Each row has a name. Each question is about the rows just above it. Places in a row count from 1.

Columns, left to right: W R J U
[140 134 195 130] = vuk
[113 132 115 167] = ker
[114 166 170 170] = fav
[114 166  85 102] = lelin
[144 110 112 150] = Varu
[153 153 153 154] = Kati
Number of entries in [144 110 112]:	3
Does one of the named rows hold [166 170 170] side by side, in this order?	yes
At which places does fav hold [170]?	3 4
Number of entries in [114 166]:	2
Which column holds [113 114] top down?	W
Places of [154] in row Kati:	4

Columns, left to right: Y X P M H G D F S B
[113 161 178 114 125 115 133 116  80 129]  Mumup
[136 119 110 150 133 127 133 157 110 115]  kila
[115 153 135 139 101 110 129 135 131 139]  zudak
[169 126 136 176 129 164 132 140 166 107]  fav
[169 126 136 176 137 111 132 157 121 144]  govof
[134 129  59 136 166 133 136 140 115  59]  vuk
[120 117 124  93 145 124 129 115 104 119]  ker
Number of entries in [120 117 124  93 145 124 129 115]:	8
Which column holds this, read top down? [115 104]	S
Every place of [136] in vuk:	4 7
Does one of the named rows hold [121 144] side by side, in this order?	yes
Every place of [110] in kila:	3 9
Among the named rows, does one hold [135 138] next to each other, in this order?	no
[101 129 137] is in which column, read top down?	H

Columns, left to right: L E Q T Z K V A N
[137 129 136 121 131 117 110 132 125] : ret
[104 121 111  79  93  91 114  74 116] : vuk
[ 93  75 106 168 192  62  92 126 111] : Kati
[163 129 117 132 109 130 111 170 110] : Kekoz
[124 159 109 142 129  73 134 124 109] : lelin
[163 129 117 132 109 130 104 140 123] : zudak
[133 149 133 117 137 137 131 105 127] : kila
[133 149 133 117 137 137 131 105 104] : Mumup
Is [117 133] printed in one of the named rows, side by side and in this order?	no
Which column holds this, read top down? [114  92 111 134]	V
How many entries does [133 149 133 117 137 137 131 105 127] have?	9

Columns, left to right: zipob Mumum fisu dok
[94 85 95 57] : Kati
[104  88  94  71] : ret
[150 167  95  65] : zudak
[101  89  99  70] : Mumup
[150 167 160 182] : govof
[103  87  96  63] : Kekoz
[170 170 161 170] : vuk
[107  90  99  73] : fav
Places of [170] in row vuk:	1 2 4
Is [170 161 170] printed in one of the named rows, side by side and in this order?	yes

Columns, left to right: fezu nisi rinit dag
[102 148 139  72] = Kati
[154 104 109 159] = ker
[157 116 111 144] = ret
[150 114 113 142] = fav
Count the entries of [102 148 139]:	3
Does one of the named rows hold [114 113 142] side by side, in this order?	yes
[104 116] is in which column, read top down?	nisi
[159 144 142] is in which column, read top down?	dag

Columns, left to right: Sizig Lesu kolok Keb zis garok
[120 118 124 149 103 163] : Varu
[113 107 128 141 125 126] : lelin
[149 118 125 163  98 152] : fav
[ 92 135 149 137 114 139] : Kekoz
[147 140 147 138 119 155] : zudak
[170 124 109 157 112 104] : Kati
[158 109 109 188 119 178] : ret
[134 104 122 151 147 149] : ker
[158 109 109  83 109 158] : vuk
Which column holds [149 141 163 137 138 157 188 151] top down?	Keb
At which places does zudak hold [147]?	1 3
Number of entries in [134 104 122 151 147]:	5
Is [188 119] printed in one of the named rows, side by side and in this order?	yes
Which column holds this, read top down? [107 118 135 140 124 109 104]	Lesu
Is [188 118 178] printed in one of the named rows, side by side and in this order?	no
Places of [158] in row vuk:	1 6

Columns, left to right: mevi favi rara Tidis nozit
[141 151 168 173 113] = fav
[128 182 118 113 119] = zudak
[128 182 152 152 116] = ret
[170 202 113 112 140] = lelin
At which places does zudak hold [119]?	5
At which places does lelin hold [112]?	4

Columns, left to right: nuz simav dase Rusa
[85 91 91 89] -> govof
[83 82 91 74] -> kila
[69 82 80 69] -> vuk
Among the named rows, does one hold [69 82 80] next to each other, in this order?	yes
Is [83 82 91 74] printed in one of the named rows, side by side and in this order?	yes
How many entries does [85 91 91] have?	3
Places of [82] in row vuk:	2
Count the entries of [85 91]:	2
Does one of the named rows hold [70 82 80] side by side, in this order?	no
Is [85 91 91 89] printed in one of the named rows, side by side and in this order?	yes

Columns, left to right: vepul viko Lobez Nom rofa kiz Vam fuge boki loto
[134 145 102 123 105 147 179 187 170 131] = govof
[ 88 136  79 129 166  88 124 157 137 131] = Kati
[ 83 121 116 131 116  71 146 135 101 131] = fav
[134  96 123 150  97 150 153 106  78 131] = ret
[146 147 145 166 115 136 139 126 119 131] = vuk
[112 110 117 123 174 150 107 113 126 131] = ker
[150 127 149 171  94 149 172  83 139 131] = Varu
[102 114 130 122  92 119  99 192 159 131] = zudak
[120 147  98 122 150  95 144 134 117 131] = Mumup
[146 147 145 166 115 136 127  95 137 131] = lelin
Is [149 172] printed in one of the named rows, side by side and in this order?	yes
Does one of the named rows hold [179 147] side by side, in this order?	no
Count the entries of [120 147  98 122 150  95 144 134 117 131]:	10
Which column holds [166 123] top down?	Nom

Columns, left to right: zovi ton Kuriz kan lis
[138  84 199  70 108] -> lelin
[136  95 189  80 115] -> kila
[138 138 194  76 138] -> Kati
[137  91 189  77 111] -> Varu
[137 160  70 173 139] -> ker
[136  89 195  76 109] -> vuk
[116 165  62 182 145] -> zudak
Number of entries in [137  91 189  77 111]:	5
[160  89] is in which column, read top down?	ton
At which places does Kati hold [138]?	1 2 5
Count the entries of [138  84 199]:	3

Columns, left to right: mazum zasun kanel sopo
[151 151 151 151] -> govof
[156 153 181 122] -> ker
[128 120 127  97] -> Varu
[157 114 200 137] -> lelin
[120 152 186 176] -> Kekoz
[ 76 104 166  82] -> Mumup
[135 114 114 134] -> vuk
[181 150 120 156] -> kila
[102 113 133 134] -> ret
Which column holds this, read top down? [114 152 104 114 150]	zasun
Count the entries of [157 114 200]:	3
[181 127 200] is in which column, read top down?	kanel
Every place of [151] in govof:	1 2 3 4
[120 133] is in which column, read top down?	kanel

Columns, left to right: duv Fazu zokof mader midan Nibo
[125 105 161 132  82  97] : vuk
[135 105 161 132  82  97] : Kekoz
[129 102 162 134  77  91] : govof
Which column holds [97 97] top down?	Nibo
Which column holds [132 132] top down?	mader

Columns, left to right: Siga rezoz sif ref sol
[123 122 123 123 130]  ret
[ 80  77  84  93 188]  govof
[120 125 115 133 131]  kila
[ 59  71  73  55 180]  vuk
[ 80 120] is in which column, read top down?	Siga
Every place of [122] in ret:	2

Columns, left to right: Zade dipe kas lofam bido
[138 100 122 108 101] = Kekoz
[138 148 139 108 101] = ker
[108 111 115 151 104] = vuk
[139  98  85 109 124] = govof
[140 106 106 138 140] = ret
Places of [140] in row ret:	1 5
[108 151] is in which column, read top down?	lofam
Count the entries of [138 148 139 108 101]:	5
Count the entries of [139  98  85 109]:	4
Which column holds [108 108] top down?	lofam
[100 148 111  98] is in which column, read top down?	dipe

